In the data rows, the value 128 means zero.
Each row of this table is followed by its label. One hidden rule gives the labels. It looks at one to three of the table's principal directions, none of them among the few with the most spread.
tensor([143, 098, 075, 186, 108, 159, 091, 126, 101, 127, 148, 126, 143, 159, 121, 158, 171, 124, 131, 145, 145, 163, 111, 160, 179, 117, 132, 157, 146]) f
tensor([122, 109, 124, 028, 107, 080, 140, 170, 155, 142, 198, 108, 080, 100, 213, 151, 099, 159, 149, 123, 167, 097, 118, 087, 167, 075, 130, 135, 119]) h
tensor([081, 133, 164, 155, 118, 111, 134, 147, 170, 161, 088, 131, 130, 136, 083, 108, 115, 083, 111, 092, 133, 145, 120, 125, 099, 160, 143, 132, 130]) i
tensor([130, 124, 140, 158, 150, 118, 118, 128, 164, 136, 120, 139, 127, 142, 102, 100, 103, 104, 108, 126, 102, 130, 111, 154, 083, 158, 144, 121, 115]) k
tensor([117, 166, 130, 231, 190, 125, 056, 117, 186, 138, 068, 157, 206, 173, 022, 076, 099, 076, 047, 099, 102, 126, 061, 156, 004, 208, 151, 148, 086]) d
tensor([148, 137, 129, 177, 142, 147, 107, 109, 116, 120, 103, 129, 156, 139, 100, 116, 128, 117, 113, 145, 107, 139, 128, 150, 100, 142, 117, 132, 125]) f
tensor([107, 136, 099, 119, 092, 149, 139, 144, 094, 123, 141, 122, 125, 127, 136, 150, 180, 165, 156, 131, 132, 158, 136, 127, 200, 102, 143, 136, 174]) g
tensor([126, 132, 188, 146, 187, 110, 171, 082, 142, 118, 067, 159, 123, 124, 094, 063, 073, 109, 092, 095, 114, 102, 126, 101, 050, 221, 104, 079, 070]) e
tensor([093, 149, 185, 165, 150, 169, 156, 099, 136, 171, 115, 168, 150, 170, 072, 142, 116, 108, 128, 096, 116, 159, 137, 140, 088, 176, 155, 113, 142]) e
tensor([134, 093, 066, 091, 115, 075, 119, 191, 172, 092, 175, 131, 095, 108, 169, 089, 143, 153, 117, 152, 105, 113, 093, 168, 158, 092, 156, 140, 132]) e
tensor([108, 110, 168, 142, 112, 115, 166, 108, 145, 138, 086, 146, 117, 128, 081, 108, 115, 074, 119, 105, 123, 117, 131, 113, 106, 174, 132, 119, 124]) i
tensor([142, 094, 150, 078, 070, 135, 191, 099, 089, 122, 160, 134, 100, 113, 147, 168, 144, 133, 169, 150, 136, 110, 153, 104, 189, 091, 123, 138, 165]) g
tensor([118, 179, 129, 174, 229, 130, 111, 119, 134, 104, 068, 156, 164, 138, 107, 048, 102, 160, 073, 095, 107, 137, 109, 126, 049, 218, 107, 084, 066]) d
tensor([151, 096, 098, 059, 036, 116, 132, 142, 087, 122, 164, 071, 083, 094, 182, 207, 182, 100, 198, 142, 165, 116, 185, 107, 230, 022, 122, 161, 175]) e
tensor([098, 200, 159, 168, 245, 105, 099, 136, 176, 127, 067, 153, 166, 150, 092, 045, 082, 132, 066, 055, 106, 141, 110, 128, 008, 218, 132, 090, 061]) j
tensor([163, 173, 039, 143, 108, 179, 060, 129, 055, 079, 109, 094, 195, 107, 127, 163, 208, 164, 136, 185, 123, 124, 143, 142, 164, 061, 099, 161, 158]) i
tensor([110, 133, 169, 167, 159, 146, 121, 107, 145, 170, 110, 139, 137, 162, 092, 149, 106, 078, 123, 084, 148, 146, 141, 132, 080, 165, 136, 117, 108]) j
tensor([080, 121, 174, 138, 142, 100, 157, 142, 183, 158, 115, 149, 110, 139, 100, 091, 087, 121, 104, 092, 132, 135, 096, 120, 097, 181, 151, 109, 114]) f
tensor([096, 129, 171, 101, 097, 130, 170, 114, 146, 154, 121, 135, 118, 121, 088, 150, 118, 108, 144, 119, 129, 103, 132, 110, 118, 129, 153, 119, 152]) f
tensor([131, 081, 125, 164, 171, 081, 126, 136, 162, 128, 134, 147, 092, 159, 145, 080, 100, 099, 097, 071, 149, 150, 098, 130, 122, 193, 131, 120, 073]) i
tensor([113, 123, 135, 067, 091, 095, 138, 155, 167, 143, 155, 118, 100, 111, 134, 149, 124, 100, 148, 119, 125, 097, 133, 122, 131, 088, 163, 138, 148]) f
tensor([159, 150, 069, 095, 160, 103, 079, 163, 115, 086, 138, 085, 121, 094, 199, 109, 135, 180, 126, 141, 139, 116, 133, 122, 142, 088, 098, 120, 096]) i
tensor([131, 122, 110, 148, 150, 140, 116, 128, 137, 125, 158, 145, 136, 151, 120, 132, 132, 151, 119, 132, 124, 135, 103, 159, 124, 130, 152, 128, 128]) i
tensor([102, 135, 138, 143, 065, 192, 158, 106, 091, 153, 131, 146, 149, 151, 073, 192, 186, 109, 170, 141, 111, 158, 156, 149, 173, 105, 164, 148, 209]) g
tensor([164, 182, 069, 200, 254, 173, 062, 109, 098, 078, 117, 173, 213, 163, 130, 073, 131, 203, 063, 140, 099, 148, 090, 168, 061, 184, 100, 114, 069]) j
tensor([111, 096, 128, 185, 116, 108, 128, 137, 159, 126, 084, 150, 138, 136, 082, 080, 127, 079, 086, 123, 123, 136, 096, 145, 109, 176, 124, 144, 116]) i
tensor([120, 159, 104, 084, 137, 066, 104, 195, 163, 107, 124, 111, 115, 102, 174, 069, 124, 140, 113, 109, 101, 134, 124, 118, 123, 116, 131, 137, 118]) h
tensor([111, 150, 179, 142, 159, 122, 135, 113, 171, 140, 096, 148, 154, 133, 070, 110, 095, 098, 101, 115, 110, 103, 123, 143, 041, 151, 141, 118, 113]) h
tensor([098, 184, 114, 131, 180, 158, 105, 156, 121, 136, 145, 121, 149, 137, 150, 127, 129, 224, 127, 122, 135, 165, 115, 137, 130, 124, 137, 102, 130]) i
tensor([171, 076, 147, 191, 089, 163, 131, 072, 104, 138, 122, 133, 138, 148, 086, 162, 128, 066, 133, 174, 122, 127, 136, 154, 126, 129, 112, 152, 143]) h
tensor([099, 137, 142, 141, 113, 159, 131, 130, 125, 162, 123, 114, 120, 141, 104, 171, 147, 112, 159, 113, 139, 154, 158, 143, 141, 115, 152, 116, 158]) j
tensor([087, 145, 113, 185, 146, 125, 090, 156, 176, 138, 101, 159, 179, 159, 061, 103, 143, 097, 079, 101, 122, 144, 084, 165, 080, 156, 161, 156, 127]) j
tensor([124, 114, 109, 125, 144, 093, 119, 172, 162, 120, 167, 134, 104, 141, 160, 099, 129, 149, 120, 113, 117, 156, 109, 161, 144, 119, 156, 135, 128]) e
tensor([144, 148, 082, 191, 163, 166, 101, 109, 091, 097, 084, 148, 168, 143, 103, 095, 158, 134, 103, 138, 100, 148, 122, 145, 117, 181, 110, 117, 113]) f
tensor([132, 126, 117, 120, 095, 136, 107, 135, 115, 134, 132, 096, 137, 114, 133, 168, 145, 124, 143, 149, 155, 121, 140, 125, 150, 075, 116, 149, 144]) i
tensor([118, 134, 168, 200, 186, 142, 129, 107, 142, 140, 080, 140, 137, 147, 090, 088, 096, 120, 100, 112, 122, 154, 128, 151, 069, 192, 114, 091, 094]) h
tensor([110, 129, 139, 095, 130, 122, 143, 131, 137, 141, 130, 119, 106, 115, 141, 140, 114, 133, 140, 113, 149, 111, 135, 104, 129, 128, 129, 106, 118]) i
tensor([128, 195, 079, 192, 163, 196, 075, 111, 077, 106, 094, 145, 221, 150, 087, 126, 171, 177, 099, 149, 109, 154, 107, 140, 111, 150, 115, 142, 137]) h
tensor([128, 101, 064, 054, 097, 053, 100, 217, 178, 109, 189, 115, 091, 106, 207, 112, 146, 124, 126, 121, 134, 117, 108, 137, 175, 064, 150, 169, 130]) i
tensor([119, 151, 087, 084, 154, 081, 098, 189, 152, 118, 163, 086, 079, 117, 191, 107, 128, 181, 144, 092, 130, 145, 122, 122, 161, 108, 158, 105, 119]) j
tensor([103, 169, 107, 123, 155, 155, 132, 148, 116, 120, 128, 141, 142, 127, 137, 109, 145, 195, 128, 136, 103, 152, 125, 140, 135, 139, 137, 102, 143]) i
tensor([115, 084, 137, 115, 067, 138, 175, 123, 095, 145, 135, 110, 076, 118, 148, 164, 153, 119, 175, 126, 161, 149, 159, 106, 215, 116, 123, 119, 160]) g
tensor([173, 150, 087, 081, 166, 134, 116, 141, 074, 080, 140, 101, 118, 088, 228, 110, 135, 205, 142, 165, 124, 129, 167, 119, 157, 093, 069, 101, 103]) j
tensor([136, 131, 120, 139, 098, 167, 113, 102, 096, 143, 141, 115, 148, 142, 106, 193, 155, 117, 153, 137, 147, 128, 139, 126, 152, 097, 136, 150, 157]) k
tensor([125, 069, 105, 112, 047, 105, 135, 166, 164, 134, 182, 139, 116, 126, 130, 146, 149, 106, 130, 173, 121, 120, 093, 163, 176, 071, 160, 186, 177]) k
tensor([161, 110, 097, 110, 133, 106, 121, 136, 110, 090, 141, 117, 119, 107, 179, 108, 132, 156, 122, 149, 136, 117, 125, 123, 154, 107, 096, 135, 108]) e
tensor([149, 137, 120, 141, 175, 110, 128, 111, 131, 098, 109, 149, 127, 134, 125, 071, 110, 132, 101, 112, 094, 119, 112, 124, 093, 187, 125, 106, 092]) j
tensor([129, 158, 101, 163, 148, 182, 111, 122, 097, 122, 120, 143, 163, 143, 116, 129, 153, 160, 127, 154, 099, 157, 132, 157, 127, 140, 128, 119, 145]) g
tensor([122, 122, 188, 098, 064, 142, 197, 076, 093, 128, 085, 137, 138, 100, 083, 158, 141, 083, 151, 140, 130, 090, 169, 087, 133, 116, 107, 138, 162]) e
tensor([153, 115, 150, 225, 206, 115, 082, 113, 182, 137, 102, 149, 148, 167, 089, 066, 064, 088, 064, 122, 104, 141, 086, 174, 023, 205, 123, 118, 064]) k
tensor([068, 097, 213, 128, 124, 047, 167, 165, 244, 181, 116, 145, 078, 139, 088, 074, 058, 058, 100, 065, 125, 129, 096, 129, 069, 180, 176, 121, 112]) f
tensor([160, 111, 080, 077, 153, 018, 084, 206, 197, 082, 174, 135, 114, 115, 208, 049, 107, 121, 078, 113, 108, 110, 085, 141, 109, 102, 130, 177, 083]) i
tensor([147, 107, 128, 114, 134, 109, 166, 118, 125, 100, 144, 161, 112, 123, 148, 079, 109, 159, 112, 148, 093, 117, 101, 120, 136, 163, 123, 119, 119]) d
tensor([097, 166, 155, 044, 047, 153, 143, 153, 111, 172, 149, 090, 131, 094, 151, 208, 142, 136, 185, 156, 143, 121, 173, 089, 169, 038, 129, 153, 196]) d
tensor([161, 139, 110, 129, 176, 127, 099, 125, 108, 113, 127, 119, 130, 126, 180, 109, 109, 145, 117, 127, 134, 134, 138, 115, 115, 144, 088, 114, 083]) f
tensor([146, 111, 132, 079, 070, 140, 138, 117, 099, 132, 139, 093, 119, 089, 154, 187, 135, 121, 163, 172, 161, 090, 160, 101, 164, 059, 095, 142, 147]) i
tensor([160, 092, 112, 048, 082, 109, 159, 123, 100, 109, 166, 114, 087, 095, 191, 160, 139, 124, 165, 147, 145, 090, 156, 093, 187, 079, 108, 136, 134]) g
tensor([145, 111, 103, 093, 105, 084, 113, 166, 152, 105, 137, 120, 123, 102, 160, 109, 133, 102, 117, 145, 122, 105, 128, 136, 130, 087, 116, 159, 123]) d
tensor([090, 199, 135, 201, 234, 150, 094, 143, 164, 129, 103, 176, 200, 170, 079, 058, 105, 196, 060, 107, 091, 170, 073, 172, 036, 197, 150, 108, 103]) d
tensor([099, 042, 196, 107, 112, 043, 189, 142, 228, 162, 165, 165, 059, 148, 113, 104, 073, 051, 112, 070, 148, 107, 096, 137, 106, 154, 176, 136, 109]) h
tensor([150, 148, 081, 190, 110, 208, 094, 100, 021, 109, 098, 095, 176, 129, 130, 170, 194, 177, 149, 172, 153, 175, 155, 125, 199, 105, 075, 140, 156]) f
tensor([103, 190, 142, 100, 166, 120, 114, 159, 138, 142, 108, 106, 126, 112, 160, 101, 099, 166, 127, 106, 119, 144, 141, 097, 101, 145, 118, 098, 111]) d
tensor([114, 061, 237, 201, 089, 151, 172, 050, 142, 207, 099, 129, 103, 168, 039, 192, 084, 013, 146, 095, 182, 131, 144, 117, 102, 172, 133, 125, 127]) i
tensor([124, 113, 117, 073, 046, 177, 158, 118, 061, 143, 163, 075, 094, 097, 160, 238, 183, 159, 215, 165, 175, 126, 188, 110, 239, 029, 123, 124, 194]) j
tensor([126, 085, 135, 080, 066, 131, 163, 138, 111, 151, 197, 106, 073, 128, 172, 200, 152, 134, 192, 131, 160, 145, 160, 130, 219, 057, 151, 140, 178]) e
tensor([091, 177, 126, 093, 126, 116, 115, 178, 166, 132, 117, 119, 145, 103, 120, 111, 129, 150, 121, 139, 099, 119, 125, 141, 097, 098, 150, 126, 149]) i
tensor([146, 123, 134, 085, 097, 136, 156, 113, 098, 104, 133, 140, 148, 102, 144, 147, 147, 131, 137, 163, 127, 098, 152, 119, 142, 082, 100, 151, 146]) h
tensor([113, 114, 121, 039, 060, 105, 150, 167, 111, 142, 163, 064, 058, 089, 193, 192, 162, 131, 204, 114, 173, 128, 188, 099, 224, 036, 136, 125, 169]) j
tensor([137, 126, 103, 070, 077, 161, 150, 115, 063, 115, 147, 100, 119, 095, 162, 198, 176, 157, 181, 157, 160, 106, 172, 101, 205, 058, 108, 129, 163]) j
tensor([126, 149, 164, 139, 124, 157, 138, 094, 105, 147, 096, 113, 133, 125, 100, 151, 120, 114, 146, 127, 130, 127, 157, 108, 112, 139, 117, 109, 134]) k
tensor([135, 079, 154, 109, 060, 146, 162, 121, 121, 156, 160, 115, 095, 118, 138, 184, 133, 102, 172, 170, 138, 127, 159, 145, 172, 073, 130, 139, 172]) i
tensor([154, 151, 117, 054, 152, 102, 127, 142, 116, 110, 169, 114, 105, 109, 207, 124, 111, 172, 145, 122, 124, 114, 144, 096, 140, 102, 117, 119, 111]) j
tensor([102, 066, 189, 101, 116, 052, 212, 140, 192, 138, 142, 167, 053, 131, 134, 063, 078, 096, 116, 086, 113, 125, 105, 116, 128, 186, 156, 111, 115]) f
tensor([140, 122, 083, 130, 155, 149, 102, 131, 106, 134, 192, 108, 098, 156, 171, 170, 143, 184, 160, 112, 156, 155, 121, 138, 183, 113, 154, 107, 127]) k
tensor([130, 092, 216, 155, 128, 147, 177, 051, 123, 184, 103, 116, 070, 152, 085, 173, 082, 045, 169, 080, 155, 125, 176, 099, 106, 185, 134, 077, 110]) k
tensor([167, 102, 059, 149, 174, 109, 085, 167, 136, 085, 177, 137, 125, 138, 192, 082, 133, 185, 098, 159, 114, 152, 091, 183, 146, 117, 119, 137, 100]) d
Here are more rows. What is the label of each one?
tensor([130, 135, 156, 137, 138, 111, 123, 098, 127, 137, 118, 123, 136, 147, 102, 145, 119, 094, 125, 075, 158, 120, 128, 096, 109, 142, 133, 142, 111]) ~ g
tensor([083, 151, 170, 065, 054, 150, 183, 134, 108, 161, 131, 113, 111, 108, 119, 187, 157, 124, 188, 125, 129, 134, 181, 101, 177, 078, 151, 130, 202]) ~ g
tensor([185, 084, 102, 151, 103, 144, 133, 098, 101, 090, 119, 139, 130, 117, 122, 121, 148, 092, 128, 193, 090, 109, 145, 169, 133, 117, 104, 138, 135]) ~ e
tensor([127, 215, 143, 115, 192, 193, 094, 098, 094, 155, 121, 127, 187, 139, 135, 171, 105, 167, 132, 122, 137, 123, 150, 094, 068, 137, 105, 105, 106]) ~ h
tensor([090, 091, 191, 129, 113, 100, 168, 121, 185, 172, 144, 125, 078, 145, 080, 151, 100, 091, 145, 082, 154, 119, 119, 136, 117, 133, 184, 111, 138]) ~ j
tensor([079, 149, 175, 081, 161, 128, 173, 137, 145, 153, 146, 145, 115, 123, 147, 133, 098, 185, 133, 097, 159, 124, 128, 103, 118, 134, 135, 091, 118]) ~ h
tensor([148, 107, 208, 104, 129, 126, 181, 069, 111, 145, 113, 114, 094, 109, 134, 149, 075, 107, 150, 125, 155, 095, 167, 082, 107, 139, 090, 095, 103]) ~ i
tensor([130, 126, 141, 149, 118, 131, 125, 104, 116, 135, 106, 121, 135, 138, 099, 145, 135, 091, 132, 105, 143, 128, 137, 112, 126, 139, 126, 138, 127]) ~ f
tensor([133, 152, 081, 075, 133, 081, 103, 186, 164, 096, 170, 116, 113, 110, 162, 096, 138, 175, 127, 137, 085, 115, 103, 151, 134, 085, 171, 134, 144]) ~ j
tensor([153, 150, 083, 212, 177, 123, 072, 137, 135, 092, 081, 154, 175, 153, 101, 042, 135, 109, 067, 131, 066, 160, 095, 166, 077, 197, 119, 142, 099]) ~ d
tensor([166, 139, 087, 060, 145, 127, 116, 130, 090, 096, 162, 093, 102, 095, 204, 154, 138, 177, 162, 144, 143, 099, 161, 109, 161, 076, 105, 104, 112]) ~ e
tensor([123, 126, 054, 173, 128, 111, 066, 194, 156, 103, 133, 120, 150, 131, 130, 084, 160, 157, 092, 156, 109, 159, 079, 183, 144, 110, 143, 158, 138]) ~ g
tensor([163, 117, 149, 174, 140, 131, 129, 074, 123, 118, 100, 143, 140, 146, 079, 112, 110, 083, 112, 130, 100, 111, 121, 132, 083, 174, 126, 128, 111]) ~ d
tensor([154, 131, 100, 222, 216, 122, 074, 109, 157, 098, 091, 164, 177, 161, 081, 052, 100, 119, 049, 123, 102, 123, 066, 165, 037, 213, 120, 121, 059]) ~ g
tensor([137, 109, 167, 200, 172, 136, 151, 067, 112, 117, 086, 168, 154, 158, 080, 092, 107, 112, 087, 100, 143, 134, 107, 118, 090, 208, 101, 120, 086]) ~ j
tensor([084, 134, 179, 112, 125, 114, 154, 142, 181, 159, 123, 132, 121, 121, 092, 130, 101, 122, 125, 117, 134, 111, 121, 138, 089, 120, 156, 114, 137]) ~ h
tensor([108, 144, 211, 102, 130, 117, 153, 101, 161, 174, 099, 112, 109, 121, 090, 155, 080, 064, 146, 088, 140, 096, 165, 098, 063, 139, 138, 103, 116]) ~ i
tensor([133, 131, 096, 103, 127, 089, 086, 158, 181, 120, 134, 119, 133, 115, 117, 121, 123, 091, 109, 126, 118, 081, 105, 141, 087, 104, 152, 146, 113]) ~ g
tensor([092, 118, 185, 184, 120, 141, 154, 107, 169, 167, 072, 156, 137, 144, 041, 108, 100, 060, 106, 120, 108, 130, 118, 143, 067, 194, 144, 113, 130]) ~ f
tensor([090, 127, 137, 128, 094, 151, 141, 130, 132, 162, 148, 138, 130, 152, 095, 178, 154, 115, 150, 106, 144, 143, 127, 133, 155, 114, 170, 142, 170]) ~ i
tensor([129, 152, 146, 090, 121, 160, 154, 113, 075, 127, 103, 107, 125, 096, 161, 156, 138, 144, 162, 140, 145, 127, 192, 095, 148, 105, 082, 101, 133]) ~ h
tensor([155, 111, 113, 133, 129, 144, 137, 111, 097, 105, 140, 146, 143, 125, 150, 121, 133, 156, 119, 165, 125, 126, 119, 131, 146, 128, 099, 138, 124]) ~ g
tensor([135, 234, 059, 105, 176, 115, 030, 183, 106, 099, 104, 078, 175, 110, 180, 103, 152, 178, 115, 103, 119, 149, 137, 097, 115, 103, 106, 142, 107]) ~ d
tensor([127, 118, 183, 179, 105, 130, 127, 086, 136, 159, 084, 113, 136, 145, 055, 153, 115, 046, 130, 102, 144, 125, 140, 120, 093, 147, 132, 141, 131]) ~ k
tensor([128, 144, 096, 131, 114, 177, 093, 143, 109, 151, 178, 106, 140, 145, 142, 194, 156, 167, 162, 157, 135, 156, 134, 160, 165, 070, 153, 139, 170]) ~ k
tensor([131, 128, 114, 163, 101, 180, 136, 108, 089, 124, 119, 146, 154, 142, 098, 148, 170, 127, 140, 159, 105, 152, 141, 154, 154, 127, 130, 139, 168]) ~ g
tensor([172, 089, 127, 082, 100, 160, 166, 082, 065, 123, 171, 119, 094, 113, 183, 191, 133, 146, 179, 163, 156, 105, 167, 101, 190, 092, 095, 115, 134]) ~ g
tensor([142, 121, 177, 200, 113, 183, 130, 056, 101, 163, 092, 140, 166, 160, 055, 167, 113, 069, 126, 141, 132, 132, 135, 123, 093, 166, 112, 140, 135]) ~ d
tensor([111, 215, 135, 107, 150, 130, 064, 164, 133, 154, 101, 064, 151, 111, 142, 151, 122, 136, 144, 105, 137, 143, 166, 109, 092, 086, 122, 125, 129]) ~ k
tensor([136, 162, 117, 146, 107, 206, 123, 065, 029, 115, 078, 099, 180, 110, 094, 199, 179, 151, 155, 153, 173, 110, 168, 089, 158, 101, 079, 124, 145]) ~ j
tensor([163, 155, 070, 133, 084, 217, 089, 107, 026, 117, 140, 088, 170, 117, 151, 217, 199, 172, 178, 198, 142, 147, 174, 132, 203, 047, 093, 150, 181]) ~ k
tensor([136, 154, 110, 162, 184, 165, 101, 107, 111, 121, 122, 145, 164, 150, 116, 129, 130, 153, 110, 124, 128, 135, 121, 142, 095, 154, 122, 112, 104]) ~ d
tensor([100, 180, 141, 123, 186, 136, 136, 134, 117, 123, 088, 110, 119, 111, 138, 095, 115, 187, 130, 100, 130, 142, 147, 107, 110, 163, 115, 065, 104]) ~ d
tensor([158, 082, 087, 101, 036, 144, 128, 119, 076, 117, 149, 091, 114, 099, 152, 198, 178, 107, 172, 178, 162, 106, 152, 113, 218, 052, 105, 165, 167]) ~ f
tensor([140, 134, 049, 131, 132, 123, 098, 161, 118, 080, 160, 151, 159, 134, 150, 096, 171, 184, 102, 153, 102, 139, 082, 155, 163, 114, 139, 161, 141]) ~ k
tensor([132, 132, 098, 115, 147, 077, 077, 171, 193, 121, 147, 127, 137, 130, 130, 104, 114, 104, 095, 115, 119, 102, 091, 151, 082, 111, 155, 154, 104]) ~ i
tensor([146, 117, 063, 162, 110, 103, 072, 156, 154, 083, 118, 139, 184, 124, 093, 096, 164, 107, 076, 162, 110, 104, 075, 170, 111, 100, 132, 190, 130]) ~ e
tensor([140, 078, 127, 118, 075, 127, 160, 105, 103, 125, 151, 141, 117, 129, 135, 155, 143, 114, 139, 141, 155, 116, 117, 104, 184, 117, 117, 157, 143]) ~ k
